In the data rows, the value 128 means zero.
Here are some numbered points:
[131 106 127 120 174 113 197 137 124 150 107 134 142  93 127 131 127 115
 114 184 121 146 115 134] 0
[147 123 181 113 122 104 165 143 126 107 103 182 117 106 150 167 134 120
 112 166 104 159 120 162] 1
[108 147 117 144 113 156  41  91 110  97 133  84 106 165 123 129 136 123
 150  81 144 109 130 106] 2
[121 143 144 118 151 118 115 118 146 159 100 114 154 138 143 152 134 117
  92 153  96 123 133 132] 3
[113 129 109 102 141 122 119 121 124 138 117  99 156 131 147 115 137 116
 139 138 125 126 133 127] 4
[171 117 159 107 180 104  99 139  92 208  75 136 169 152 104 151 157 156
  69 183  76 138 122  85] 5
[123 122 121 125 147 128 137 118 124 139 116 111 132 122 125 130 135 124
 121 144 120 134 125 126] 6
[123 119 122 124 137 123 123 125 127 131 117 116 135 127 130 126 135 126
 133 135 124 136 129 125] 7
[125 133 143 141 121 129  99 134 132 129 124 116 130 146 120 128 125 136
 119 116 126 128 134 108] 8
[ 96 140 162 124 138 117 131 138 133 128 111 115 138 125 137 130 120 120
 105 146 138 138 127 119] 9
[133 122 143 142 119 121 123 131 142 114 124 142 114 128 128 144 130 131
 122 124 117 144 135 139] 10
[112 120 144 127 143 113 133 142 141 143 108 110 150 126 134 125 128 124
 111 145 124 143 134 118] 11
[136 126 107 126 146 132 118 111 122 150 120 119 134 135 125 133 139 129
 126 137 114 121 125 125] 12
[105 170 151 117  99 120 162 187 161 147 166 140 160 128 127  93  77 140
  99  98 172  90 116 106] 13
[ 89 163 137 116 111 137 165 137 139 102 157 136 117 116 145 111  94 107
 127 112 174  95 112 145] 14
[129 125 139 133 121 125 111 135 128 122 126 127 125 136 125 127 127 129
 129 120 129 134 132 121] 15
[185 138 113 119 115 130 103 131 119 158 140 156 152 159 130 139 140 154
 124 122 101 109 132 132] 16
[156 115  87 139 118 139 153 138 134 135 168 152 119 119 106 106 119 143
 154 101 141 110 126 130] 17
[113 166 142  85 156 112  85 154 135 203 108  77 201 157 142 114 137 142
  79 144 121 108 131  83] 18
[ 88 139 133 127 139 135 128 116 129 117 120  89 122 125 130 123 121 104
 121 126 146 124 124 120] 19
[  0 174 157  88 115 128   0  74 100  25  52   0 161 213 155  53 145  51
 168  32 232 133 168  10] 20
[ 92 142 115 131  96 143 109 112 140  85 149 105 106 132 146 115 113 102
 158  88 153 118 139 143] 21
[122 151  12  38 184 139 160  83 114 174 143  57 206 130 167  78 145  82
 159 141 124  73 122 157] 22
[ 42 132 145  69 181  92 231  88 138 104  46  63 167  70 230 158 139  42
 108 232  99 195 123 212] 23
[208 133 119 190   6 188 168 136 119  12 247 255   0 102  75 130  88 161
 209   8 193  81 108 183] 24
[132 123 109 162 119 146 124 110 141 103 150 139  87 121 117 140 121 123
 144 101 140 114 125 141] 25
[137 130 168  95 133  88  92 167 124 167  94 127 187 149 147 136 141 146
 102 159 100 155 141 102] 26
[121 143  66  77 151 130 149 110 121 153 133  91 172 129 154 102 135 103
 148 133 128  95 125 146] 27
[110 120 130 123 140 119 123 128 128 126 111 102 137 126 129 121 132 122
 130 138 129 142 131 114] 28
[133 124  40 119  69 166  77 126 123 121 204 120 132 156 122  61 124 147
 209  35 166  80 150 111] 29
[113  88 111 136 171 120 255 132 146 122 126 149  98  36 133 134 110  84
 121 186 136 158 118 183] 30
[117 149 106 153  85 173  29  87 107  76 155  80  90 170 126 124 136 130
 162  43 144 106 142 115] 31
[121 124 131 135 103 126 100 146 125 111 143 126 126 142 113 103 122 141
 145  95 155 126 133 103] 32
[138  81 154 161 104 116 235 193 171 109 169 203 103  62 101 108  95 158
 126 129 160 171 136 133] 33
[ 93 144 236  94 100  93 168 168 134  53 112 179 113  88 175 149 118 104
 112 159 157 173 119 168] 34
[155 115 111 141 109 140 114 140 110 115 162 146 112 137 101 103 121 143
 163  89 152 114 130 111] 35
[ 67 117 104 214  85 163  54 140 173 117 185  52  86 148  49  80  98 169
 140  34 184 115 160  18] 36
[160 116 108 125 136 127 118 107 133 143 120 136 135 129 136 154 151 131
 132 146  89 138 129 151] 37
[103 117 137 216  97 170   0 178 107 130 213  73 107 211   0  18  89 210
 145   0 245  83 148   0] 38
[163 105 115  94 168 109 172 120 119 162  98 157 148  97 147 156 158 128
 126 198  75 159 126 166] 39
[158 114  65  55 157 108 162  83 107 145  95 101 179 111 193 137 173  75
 162 174  73 137 137 215] 40
[125 144  58 147 105 168  94  99 135 132 171  92 124 156 119  98 115 129
 161  67 142  81 145 115] 41
[189  79  75 133  82 126 107 125 123 123 156 169 132 136 130 111 160 157
 194  92  99 152 159 151] 42
[ 40 146 177 124 139 114 212 161 164  94 120 101 131  76 157 109  82  79
 100 140 177 139 127 147] 43
[160 121 122  99 162 110 210 146 127 179 116 170 161 100 137 138 128 135
 101 184  96 129 116 150] 44
[ 97 161 134 150  97 159 143 112 128  72 169 136  76 117 126 119  99 111
 141  84 186  88 108 147] 45
[122 134 142 129 114 113  87 145 150 141 124 109 154 148 144 133 135 142
 116 117 111 145 148 115] 46
[151 119 125  95 167 104 220 146 131 181 107 167 166  99 143 141 127 125
  96 202  92 132 116 150] 47
[117 134 171 120 109 117 133 144 130  90 127 150 114 118 144 134 121 122
 125 127 144 143 125 138] 48
[147 135 157 133 122 123 136 140 126 128 129 163 118 127 125 148 127 133
 108 133 124 128 122 135] 49
[145 148 112 111 104 140  80 111 126 126 132 110 141 162 143 129 137 122
 146 100 106 116 139 128] 50
[132 139 129 122 155 133 107 114 113 155 111 113 137 144 116 136 138 134
 105 143 114 119 121 108] 51
[120 108 144 164 132 131  65 126 114 120 103 108 101 145  91 135 134 143
 129 119 126 145 133  80] 52
[116 142 171 148 124 127 125 121 138 106 114 142 101 125 136 161 127 124
 103 136 124 140 124 148] 53
[114 127 145 127 144 114 150 138 142 140 112 124 138 116 131 132 122 121
 104 147 124 140 132 131] 54
[144 159 104 157  93 174 167 126 131 110 195 173  84 117 100 115  92 146
 139  77 171  69 109 136] 55
[195 126 149 137  98 116 156 151 136 143 142 225 125 125 137 162 128 161
 110 145  91 135 135 166] 56
[166  88 111 119 147 106 140 154 119 168 124 136 165 124 108 110 140 150
 136 148 116 149 136  98] 57
[ 91 140 137 154 100 143  88 135 138 101 149 104 113 145 115 106 107 132
 135  79 170 113 132  95] 58
[117  94 138 124 192  97 116 136 110 185  73  81 172 127  98 124 155 137
  92 184 106 165 132  64] 59
[104 117 143 109 139 104 170 130 143 121 104 127 141  98 161 139 134 109
 124 166 118 159 132 159] 60
[204 103  89 132 149 128  92  97 140 179 108 141 149 148 133 183 180 155
 127 164  33 150 138 151] 61
[ 96 133 157 139 133 126 154 141 139 117 126 125 114 112 122 124 108 122
 107 132 152 132 122 116] 62
[102 104 143 162 129 119  95 143 138 134 120  98 129 138 104 115 128 142
 126 122 135 152 143  80] 63
[137 104 120 142 132 124 201 132 137 117 137 163 107  82 126 132 120 120
 136 150 128 144 129 168] 64
[133 114 201  88  97  96 146 126 118  63  85 173 111  97 187 176 157 107
 137 169  93 202 136 200] 65
[128 130 140  95  85 110  68 138 116 102 122 120 151 158 159 108 139 125
 162  94 125 146 153 123] 66
[126 121 110 150 126 137  73 114 140 137 125  90 126 153 113 124 135 137
 135 103 117 128 144 100] 67
[113 158 108 149  97 170  14  90 101  85 153  85  98 180 119 119 135 131
 163  50 160  89 131  98] 68
[127  87 101 109 173 104 108 109 117 150  71  84 160 122 132 129 162 127
 147 171  90 171 131 113] 69
[110 128 131 142 124 130 110 127 134 123 128 107 123 136 122 121 120 125
 128 114 136 126 134 114] 70
[105 144 120 134 104 140 130 130 135 102 150 122 117 130 136 111 110 117
 149  97 161 113 124 137] 71
[103 153 151 128  89 136  67 128 118  81 134 110 112 157 138 116 119 106
 150  81 153 112 135 118] 72
[157 111 124 100  79 101 108 149 121 107 142 164 149 141 158 110 142 142
 170 103 116 152 159 149] 73
[120 110 108 133 137 123 116 130 127 140 124 103 139 129 117 111 134 134
 140 125 132 134 134 101] 74
[120 138 176 152  96 129 185 161 151  91 160 174  93  97 124 131  91 131
 110 113 164 131 118 147] 75
[147 100 185 188  79 108 112 147 175  77 129 183  65 127 114 178 125 142
 123  98 110 175 148 152] 76
[100 121 152 144 151 122 122 134 124 137 105  99 123 125 104 127 128 132
 101 143 133 141 128  89] 77
[147 107 132  84 213  89 226 138 134 218  67 140 197  84 157 154 142 111
  67 250  50 171 128 152] 78
[123 113 126 131 130 124 129 131 119 123 127 125 129 120 129 119 129 129
 140 132 139 137 128 121] 79
[119 149 119  97 132 130 171 110 123 116 122 129 134 110 164 135 125  96
 129 148 129 119 118 174] 80
[130 136 100 116 148 144 163  93 115 129 139 141 111 112 139 142 135 107
 135 149 127 106 110 167] 81
Which point above is nearest to each new point by angle? Its number follows each.
[207  70 116 182 159 125 133 166 142 211 137 169 133 123  55 136 139 190
 102 146  77 145 144  80] 57
[ 92 255 156  57  57 153  25 104  82  49 166 117 129 220 195 125 103  86
 145  48 203  19  82 164] 72
[200 127 158 142  94 120 161 154 144 144 149 236 119 125 137 169 125 163
 107 147  87 136 134 172] 56
[ 94 139 107 133  99 144 108 109 135  87 149 104 103 133 141 115 118 108
 164  87 150 116 141 140] 21
[ 41 163  78 138  59 169  89  79 156  30 180  69  77 136 168 100  96  73
 203  33 182  91 156 158] 21
[127 128 121 101 172 120 162 123 123 167 101 117 158 114 142 136 137 119
 105 179 102 133 119 135] 78
[ 84 146 120 122 129 139 114 114 131 111 126  86 127 134 138 115 117 104
 137 113 153 115 125 121] 19
[108 151 172 181 100 140  33 141 141 123 126  83 121 192 103 128 110 148
 108  74 136 123 144  69] 8
[150 140 121 111 112 133 107 118 122 123 128 130 136 149 141 139 134 123
 135 122 111 119 130 140] 50
[123 136 136 148 121 130 117 133 155 134 132 126 123 139 121 137 118 140
 110 116 123 124 134 122] 8
[141 142 114  96 138 127 165 118 121 136 123 139 141 114 156 135 130 103
 127 148 113 116 121 172] 80
[150 145 107 144 105 159 143 127 130 118 175 161 100 127 113 122 107 138
 138  90 147  86 118 137] 55
[ 55  52 162 178 125  98 224 192 172  88 129 156  88  34 112  98  92 132
 140 152 176 206 149  95] 33
[119  91  81 144 172 129 105 119 137 186 116  72 151 135  91 108 143 140
 121 133 116 134 141  77] 74
[117 131 143 155 124 128  92 144 141 145 129 108 135 148 108 122 119 145
 109 108 136 125 138  85] 8
[ 87 147 142 150  64 133 147 159 162  54 180 131 106 134 133  74  71 118
 167  54 208 120 130 138] 71
[133 140 108 153 128 146 164 138 142 143 158 143 116 123 101 115 102 142
 120 111 151  92 114 121] 55
[102 132 139 123 134 125 162 136 141 121 127 121 131 108 142 121 115 109
 119 135 140 132 129 138] 43
[173 124 103 134  74 147 137 136 121  99 181 189  96 123 120 117 120 147
 173  77 143 101 128 154] 24
[ 40 150  84  14 162  98  34  77  82 108  63   0 217 165 234  82 173  57
 209 141 144 136 138 119] 4
[115 120 116 124 144 132 159 119 128 126 124 121 124 108 129 124 127 115
 130 142 135 132 120 139] 30
[109 133 135  89  85 117  33 129 111  96 117 100 148 169 154 102 146 123
 163  80 135 141 156 109] 66
[199 100 121  69 168  99 221 108  69 136  93 208 129  84 162 163 171 103
 140 221  67 146 102 213] 39
[115 146 136 122 131 128 113 133 131 139 127 111 143 139 131 122 123 126
 115 123 134 117 128 115] 18
[ 99 135 128 119 130 126  97 122 124 120 118  92 137 142 136 116 131 117
 133 119 139 125 133 110] 20
[135 118 135 115 134 112 141 146 125 136 121 132 147 123 129 119 130 136
 128 143 125 143 127 119] 57
[ 85 132 117  68 140 119 183  83 120  92  82 104 158  90 206 138 142  75
 160 194 112 167 127 198] 23
[ 61 189 255 194  30 149 218 160 186   0 163 239   0  67 161 194  56 101
  85  89 198 129  95 231] 75
[255  51   0 182 122 200 184 103 121 151 255 255  33  91  26  93 165 227
 255  43  91  53  99 217] 17
[118 126 115 124 135 131 150 123 129 128 131 123 126 115 128 122 126 122
 130 133 135 124 123 133] 30
[102 155 133  83 139 114 115 125 119 138 107  95 166 138 164 125 132 104
 119 149 126 116 122 135] 4
[180  84 126 172 152 128 151 153 143 184 137 166 125 111  81 134 130 173
 105 147  95 146 137 109] 57
[147 125  86 117 120 136 173 125 142 133 154 150 126 110 132 117 120 124
 142 120 128 113 127 158] 17
[117 123 120 153 127 138 133 118 146 117 139 129 102 116 124 137 119 122
 128 118 139 120 126 136] 25
[237 128 103  64 144 120 126 141  70 214 129 190 199 157 126 127 158 160
 114 163  78 105 122 129] 16
[121 131 129 126 137 129 111 125 120 134 119 113 132 136 124 125 131 127
 123 129 132 125 125 112] 51
[ 97 135 103  73 138 117  76 107 103 124 104  70 168 148 164 102 149 105
 162 129 130 128 135 121] 4
[130 115 139 148  49 118  39 184 116  86 174 136 125 168  84  55 112 181
 187  23 196 116 150  48] 32
[123 137 137 121 133 123 112 136 131 143 122 114 145 137 130 124 128 132
 115 128 126 126 130 114] 18
[ 38 152 136 139 138 147 127 114 142  91 121  43 105 122 129 110 101  74
 122 106 177 113 122 110] 19
[137 130 118 154 124 143 105 133 114 124 147 124 117 149  84 102 114 150
 138  93 161 110 122  85] 38
[114 141 123 110 138 125 107 132 135 155 124  97 160 142 137 116 128 128
 117 128 126 118 132 109] 18
[ 71  99 184 166 170 106 129 142 127 135  71  82 117 115  90 140 131 134
  71 173 129 176 134  55] 77
[ 78 143 137 171  88 153  61 138 135  92 164  90 101 158 102  92  98 138
 143  50 192 102 135  73] 58
[150 166  76 106 174 147 120  87 113 194 126 102 160 162 128 148 139 116
  99 148  89  70 114 137] 12
[122 117 138 153 127 131 102 125 125 121 119 120 107 135 105 134 128 137
 127 119 132 132 130 102] 52
[120 130  98 132 129 140 133 113 133 125 144 120 123 125 127 116 124 118
 145 112 141 110 127 134] 41
[133 140 124 124 120 129 125 122 134 125 133 129 130 135 139 135 127 125
 126 121 121 122 129 144] 50
[172 124 104 132  82 144 139 134 121 107 172 188  99 122 122 122 124 150
 168  90 137 111 128 153] 24
[  3 184 134 111 164 151 140  68 157  93 104  41 125 122 175 132 102  38
 100 138 171  96  96 157] 19
[127 123 161 121 116  90  69 165 169 170 108  95 183 155 151 134 145 156
  99 133  92 176 162  99] 46
